Rotation paths and how fast each direction turns (deg/step):
Each turn is a multiple of 5 degrees from 10 to 175, or 0.
Each row of a path follows its step; steps can be skipped.
Path 1:
step 0: [ 1.87 -2.73  0.65  0.10 -0.22  0.09 -1.29 -0.46 -1.89  0.25  0.11 -0.30
  2.41 -0.32 -0.22 -0.61  1.51  1.21  2.52 -1.75  0.21  0.11 -0.39  0.07
  2.00  0.78 -0.15 -1.27  0.36 -1.42]
step 1: [ 0.40  1.40 -1.50  0.58 -1.03  0.80 -0.93 -0.07  1.47 -0.48  1.26  1.25
 -1.35  1.15  0.26 -0.19  0.49 -0.32 -0.26  2.09  1.70  0.91  0.51  0.91
 -2.95  0.99  0.09  1.65  1.41  2.24]
step 2: [-1.55  0.00  0.86  1.11  2.47 -0.79  0.76  0.51 -0.57 -0.28 -1.13 -0.74
  2.61 -1.19 -1.01 -0.71 -0.37 -0.94 -1.35  1.11  0.25 -0.65 -0.73 -3.16
  0.88 -1.74  0.33 -0.29 -0.85 -0.97]
step 3: [-0.23 -0.91  0.82 -0.65 -0.91  1.91 -1.12 -1.68  0.05  0.35  0.90 -0.88
 -0.84  0.20  1.09  1.20  0.59  0.33  1.54 -2.02 -0.52 -0.21  1.41  0.65
  1.49  1.28 -1.08 -0.85  3.75  0.60]
step 4: [ 0.31  1.08 -0.47  0.66 -1.62 -1.40  1.61  2.25  1.40 -0.52  0.51  1.53
  1.53 -0.86 -1.30 -1.21  1.27 -0.59 -1.36  0.21  0.14  1.71 -0.28  0.68
 -1.92  1.37  0.72  2.33 -0.52 -0.75]
step 5: [-3.44 -0.57 -0.46  0.85  0.04 -0.30  0.95 -2.27  0.24  0.45 -1.48 -0.59
 -1.14  0.88  0.13  0.01 -1.03 -0.82 -0.55  0.52  0.30 -1.27  0.21 -1.39
  1.46 -1.86  1.25 -2.45 -0.43  1.16]
step 6: [ 1.96 -1.35  1.13 -1.04  0.01  1.56  0.65  1.85 -0.35  0.04  0.62  0.05
 -1.06 -0.16 -0.77 -0.71  0.87  1.33  0.36 -1.24 -0.41  1.39 -0.11  0.43
  1.20  1.33 -3.21 -0.92  1.27 -2.32]
step 7: [-0.03  0.75 -2.05  0.30 -1.44 -1.81 -1.00 -0.72  0.95 -0.03 -2.13  1.05
 -0.20 -0.52 -0.26  0.42 -0.71 -0.66 -0.75  0.29  0.62  1.22 -2.16  1.90
 -0.39  0.91  1.68  1.98  0.07  2.47]
step 8: [-0.31  0.15  0.34  1.12  1.54 -0.18  1.18 -1.15 -0.82  2.18  0.45 -1.32
  0.99  1.08  0.52 -1.45 -0.05 -0.12 -1.56  1.23 -0.22 -0.71  0.18 -0.51
 -1.06 -1.67 -1.53 -3.26 -1.28 -1.61]
Speeds:
[ 0.50 -0.22 -0.27 -1.03 -0.63  0.55  0.24 -0.73  0.34 -0.62  0.47 -0.23
  0.44  0.38  0.12 -0.45 -0.07  0.92  0.17  0.33 -0.25  0.24  0.09  0.04
  0.53  0.38 -0.41  0.61  0.23 -0.22] => 125
[ 0.17  0.26  0.00  0.45  0.21  0.29 -0.66 -0.07 -0.83  0.25 -0.50 -0.37
 -0.10  0.45  0.50 -0.59 -0.16  0.74 -0.06 -0.27  0.28 -0.21 -0.30  0.39
 -0.16  0.35 -0.65  0.40 -1.23  0.43] => 35
[ 0.04  0.25 -0.57  0.12 -0.39 -0.71 -0.57  0.71  0.71 -0.70 -0.13 -0.55
 -0.59  0.18 -0.11  0.71  0.23  0.02 -0.02 -0.08  0.53  0.44  0.23 -0.27
 -0.46  0.24 -0.72  0.71 -0.04 -0.41] => 130
[ 0.56 -0.61  0.33  0.94  0.37 -0.19  0.90  0.33 -0.37  0.12  0.51 -0.19
  0.61  0.18 -0.76  0.21 -0.22  0.07 -0.05  0.16 -0.22  0.08 -0.30 -0.08
 -0.13  0.41 -0.21  0.47 -0.40 -1.06] => 170
[ 0.30  0.20  1.28 -0.43  0.10  0.41 -0.06  0.17  0.24  0.18 -0.50 -0.33
 -0.27 -0.63 -0.77  0.73 -0.02  0.36 -0.06 -0.11  0.50 -0.72 -0.20 -0.06
  0.85  0.04 -0.51  0.17  0.15  0.16] => 110
[ 1.14 -0.28 -0.76 -0.47  0.27 -0.39 -0.37 -0.21 -0.17  0.57 -0.08  0.05
  0.06 -0.12 -0.23  0.28 -0.09  0.01  0.49  0.92  0.59  0.14 -0.88  0.14
 -0.23 -0.50 -0.36 -0.67  0.09  0.04] => 45
[ 0.15 -0.18 -0.45 -0.21  0.65 -0.49  0.54  0.10 -0.92  0.30  0.31 -0.62
 -0.64 -0.44  0.03 -0.10  0.01  0.29 -0.06 -0.23 -0.25  0.53  0.73 -0.91
  0.67 -0.33 -0.31  0.21  0.16  0.61] => 115
